In the data rows, zero lies at 4.5, halfway between 4 and 5.
Some points, each followed by its number:
[5 3 5 4 5 6 9 4 6 3 8 5 9 2 5 5 3 7 6 5 9 4 6 5] 0
[1 6 6 4 5 5 4 4 5 4 4 2 4 8 6 5 0 5 4 6 2 4 5 5] 1
[4 5 4 6 3 7 8 3 4 4 8 4 7 4 3 2 3 7 7 4 8 3 7 6] 2
[4 7 4 4 4 4 4 2 4 3 3 5 5 5 6 5 2 5 5 7 2 5 3 5] 3
[5 5 6 4 2 3 6 4 6 4 8 5 8 5 5 7 3 6 6 6 7 4 5 5] 4
[4 4 5 8 3 5 5 5 5 4 4 6 5 4 5 3 3 4 3 4 5 5 7 5] 5
[6 9 4 6 3 5 0 4 6 4 1 5 4 6 8 6 2 5 4 9 0 3 0 4] 6
[4 3 4 4 3 5 4 6 4 5 4 6 6 3 4 4 5 4 5 5 3 5 3 4] 7
[3 1 3 2 6 4 6 6 5 5 4 5 2 2 1 4 8 5 2 0 8 3 6 4] 8
[4 2 5 4 4 6 7 5 6 6 7 4 7 3 2 4 4 4 6 3 8 4 6 5] 9
[7 9 6 6 4 5 2 3 2 1 0 4 0 5 9 8 3 3 2 9 0 6 1 5] 10
[4 3 5 4 5 3 6 5 5 5 4 4 2 5 4 4 6 2 4 3 5 6 3 4] 11
[5 3 5 6 4 5 3 4 5 4 6 5 7 2 5 6 5 5 7 5 6 4 5 2] 12
[6 6 4 1 4 3 3 2 4 4 2 3 5 6 8 5 2 3 3 6 1 6 3 1] 13
[3 5 3 6 4 4 4 4 4 4 5 4 4 5 5 4 7 3 3 5 1 7 2 4] 14
[5 3 5 6 5 5 6 4 6 6 1 4 4 5 4 4 4 5 6 2 9 4 3 4] 15
[6 5 1 5 5 4 2 3 4 2 5 4 0 5 5 4 5 5 4 4 0 6 5 4] 16
[1 4 4 4 5 4 4 7 5 5 1 3 2 4 3 3 9 4 3 2 6 4 3 4] 17
[5 5 4 2 4 5 1 6 3 5 3 4 1 5 6 4 6 4 3 5 1 5 3 3] 18
[4 5 4 5 4 4 3 5 4 2 4 4 2 4 4 2 6 3 4 2 3 4 3 5] 19
[3 1 2 2 4 3 6 6 3 5 5 3 2 2 0 2 7 3 2 0 8 7 5 4] 20
[5 7 5 6 5 5 5 3 5 6 3 5 4 6 0 6 5 2 3 5 3 5 3 5] 21
[4 5 5 3 6 3 0 6 4 2 7 4 5 5 4 5 6 4 3 2 6 4 5 2] 22
New points follow, each followed by the numbers of its five nearest points above, looking only along the 2 directions in which the numbered points spread most, nearest first.
[4 3 5 3 5 6 4 4 5 3 4 3 3 6 4 4 5 4 5 2 4 4 5 4] ~ 22 7 11 21 19
[4 4 3 4 4 3 5 6 6 5 5 5 5 4 3 4 6 4 5 2 6 5 6 3] ~ 15 22 11 7 5
[4 4 6 5 2 4 9 5 7 5 6 5 9 4 5 0 5 6 6 5 7 4 6 5] ~ 2 0 9 4 12
[4 6 6 4 5 6 7 5 5 7 7 5 8 2 3 4 1 6 6 5 8 4 6 5] ~ 2 0 4 9 12
[5 1 7 2 6 5 8 4 5 6 8 6 6 1 3 7 6 7 5 5 8 2 7 5] ~ 9 2 0 15 12
[5 6 5 4 5 5 3 3 5 4 3 6 4 6 6 6 3 7 6 7 3 5 5 4] ~ 1 3 13 21 7
[5 4 4 5 6 4 5 5 6 6 5 4 5 4 3 4 5 4 3 2 6 4 4 6] ~ 15 22 7 11 5
[3 5 5 1 5 5 4 5 6 5 6 5 4 3 3 3 5 4 5 4 8 4 4 4] ~ 15 22 5 7 11
[5 5 3 5 5 5 4 6 5 5 6 5 4 4 2 3 6 8 4 0 6 6 6 4] ~ 15 22 11 7 5
[4 7 5 6 4 3 2 4 3 4 4 4 1 7 7 4 4 6 2 7 1 6 1 8] ~ 13 16 18 3 14
[5 9 4 5 6 4 0 6 3 5 0 4 2 8 9 6 1 3 0 9 0 5 0 5] ~ 10 6 13 18 16
[5 5 2 5 4 4 3 4 4 5 2 4 1 7 4 4 6 0 3 2 0 7 2 4] ~ 18 16 14 19 21
[4 2 4 5 4 5 8 5 5 5 9 2 8 6 2 3 5 6 7 2 9 6 8 8] ~ 9 2 0 15 12
[6 7 6 5 5 4 3 3 3 1 2 5 4 7 8 7 2 3 4 7 2 5 2 4] ~ 13 6 3 1 10
